In the rows, zero is written as 128.
One turn moves each row of this set onto another row. After a few examples, where does it send each row asked below?
Fogi: [118 116  71 133 110 173 119 135 113 137 155 127 125 126]
zipi: [118  93  82 100 130 152 161 128 143 112 162 151 114 160]
zukur: [166 104 118 124 142 115 130 138 111 110 128  95 124 135]
tamin: [135  93  61 105 126  97 125 118  99 105 133 138 135 123]
zisel: [117 115 122 125 157 127 102 137 141  92 135 148 128 113]
dok: [121  94 109 103 142 136 107 138 154  93 137 108 139 131]
tok: [104 130 111 142 138  90 130 138 107 102 123 128 120 112]
teg: [149  81 112  86 122 108 143 126 102 123 131 142 109 119]
Nif: [ 99 121  80 134 115 131 148 144 115 111 132 160 113 179]
zod: [106 120  66 135 141 155 157 136 130 101 157 139 143 127]
Ragak: [148 123 104 123 107 114 131 137 101  83 166 153 126 108]
Dilum: [ 93 117  88 119 113 136 122 132 123 147 128 149 108 170]
Pina: [104  97 120 107 140 160 153 134 112 143 157 121 107 127]
pubi: [119  96  95 102 108 104 132 134 129 110 128  86 122 151]
Fosa: [157 109 111 130 157  93 123 128 107 104 132 133 112 143]
rire: [130 119 111 127 123 173 160 145 131 119 152 161 113 121]
mibe: [130 104  97 104 123 101 146 131 106  76 171 124 135 119]
lobiv: [ 84 126 119 127 130 139 140 142 114 149 124 141 110 141]
Fufo: [142 103 111 111 122 143  88 136 152 101 136 147 120 138]
Setig: [ 85 122  87 126 116 147 132 141 120 144 123 110 132 149]
zotif: [175 113  88 136 127 114 106 132 113 106 130 120 123 147]
Bopef: [ 96 116 120 125 127 139 172 156 111 119 129 138 110 159]
rozaz: [156  98 107  95  93 122 139 136 113  90 169 129 120 128]
vuk: [106 127  87 138 101 158 154 160 115 116 126 119 130 159]
gida: [ 96 106  76 123 147 133 126 117 109 130 164 163 107 146]
luv: [154 110  95 118 110 127 132 138  93 117 124 128 135  90]
favum: [146 120 111 126  86 116 109 138 123 120 123 149  94 141]

Setig goes to lobiv
zipi goes to zod
zisel goes to Fufo
Where do these go?
Ragak goes to rozaz
tok goes to favum
gida goes to Fogi
vuk goes to Bopef
luv goes to teg
zotif goes to zukur

One turn moves each row of this set onto another row. After a few examples, where does it send each row asked below?
mase: [100 127 122 154 168 150 164  96 100 130 120 110 108 120 134 129 143 113
 156 131]
sati: [124 145 135 115 129 111 136 124 154 117 130 109 131 131 153 115 145 132
 103 114]
Tusar: [105 109 142 146 152 172 121 113 137 132  96 160  98  84 127 139 152 132
 138 128]
visid: [130 132 147 141 148 137 126 150 154 128 101 129 137 133  98 156 100 136
 162 108]
lize: [128 119 122 151 132 128 139 117 121 125 167 127 117  97 183 134 133 115
 125 106]
didez: [128 134 157 159 153 106 158 137 166 123  89 135 126 116 131 128 138 165
 109 115]
Rab: [124 123 118 131 112 122 151 124 127 124  95 137 121  97 143 136 163 124
 184 128]
zefu: [ 83 148 110 159 152 149 147 114 116 133 110  95 108 109 139 140 128 120
 165 122]
Lop: [148 104 144 169 150 157 161 113 119 121 143 156 117  96 174 151 130 152
 137 100]
gel: [133 130 146 126 154 163 123 132 140 122 120 123 137 147 107 156 100 132
 157 105]
mosi: [162 129 142 145 128 165 149 129 132 149 137 131 152  99 140 117 122 146
  94 133]
loga: [129 115 133 186 137 101 155 140 138 134 129 146 115  78 165 143 129 137
 136 109]
gifi: [169 132 140 157 122 141 168 141 134 150 121 130 159  97 137 119 122 154
 113 134]
rur: [151 139 133 157 132 137 160 136 130 154 137 112 153 101 138 111 118 135
  98 138]
vigin: [114 136 117 146 117 148 149 131 132 124  82 129 120  95 144 153 143 146
 194 115]
Zunu: [121 140 134 125 142 132 116 143 147 126 122 110 137 141 108 148 101 115
 157 110]
zube: [149 131 157 127 156 157 165 104 138 109 120 130 132 146 149 131 140 167
 113 105]
goduf: [ 96 130 129 140 142 193 115 113 133 127 103 134 101  92 140 149 137 138
 152 115]

zefu goes to goduf
didez goes to sati
Where do these go?
mosi goes to gifi
mase goes to Tusar
Lop goes to loga
Zunu goes to gel

One turn moves each row of this set onto another row. After a few examples, where does it send each row asked below?
Tivu: [165 170 124 114 147 149 117 141 142 131  90 114 117 139 113 127]
Gaban: [134 168 134 121 101 139 105 121 123 151  83 131 105 127  94 125]
sidip: [165 116 130 129 134 117  99 127 103 146 131  82 107  75 117 152]
dito: [144 153 111  89 160 103  92 108 105 119  90 109  66  71 107 111]
Tez: [174 127 125 165 142 123  87 148 101 121 109 120  88  70 109 132]
dob: [175 166 124 107 135 126  88 138 117 100 131 124 102 120 138 127]
ker: [144 100 121 100 156 111 113 155 108 163  94 109 103  93 105 115]
sove: [163 158 123 123 151 153 136 138 126 126 112 107 101 133 137 115]
basa: [172 121 152  96 165 153 112 112 151 147  97 129  90 111 107 123]
gilef: [178 154 144  90 124 100  79 116 116 123 123 101 116 101 114 142]
sop: [146 153 124 118 109 122 106 130 110 175  87 140 101 101  79 113]
disa: [134 130 141 123 139 148  95 103 108 139  54 106  89 106 100  96]
kodo: [174 121 133 163 139 124  89 148  96 119 110 119  86  73 108 133]
viker: [154 133 131 140 159 135 114  97  87 126 128 129  69 108 108 108]
vezul: [161 122 130 132 132 113  99 124 108 147 130  81 100  74 120 155]
Zimod: [110 139 137 120 124 167 107 122 129 131  91 116 107  80 131 107]
sab: [139 150 111  82 161 129  83  89 133 117  98 129  86  84 112 111]
Tuv: [138 141 114 102 158 139  99 127  95 176 112 114  98  60 110 132]
Sazan: [146 146 139 136 163 138 124 145 101 134 102 123  51  80 133 125]
sova: [172 172 166 102 161 135 120 130 129 141  94 121  92  78  82 121]
Gote: [148 157 127  99  96  94  75 144 104 136  95 122 103 101 110 127]
diran: [159 124 134 162 146 136  93 152 105 117  78 121 109  74 114 110]
lopof: [157 138 133 130 111 116  67 148 116  94  94 132 103 101 131 116]
Tari: [138 164 131 124 100 135 102 119 130 153  82 136 100 126  93 125]
vodu: [165 169 131 112 144 151 118 144 140 131  94 121 118 137 111 128]
bif: [136 140 129  86 151 106 101 124 138 112  70 122  64  88 117 110]
kege: [139 126 107  88 157 120  95 124 136 117 108 134  66  73 132 116]
nafe: [167 130 157 119 134 120 115  98 122 153 131  96 102  78 113 150]

viker goes to sova
kege goes to sab
Gote goes to lopof
Where do these go?
sidip goes to Gaban
nafe goes to sop
Tivu goes to vezul
Sazan goes to basa

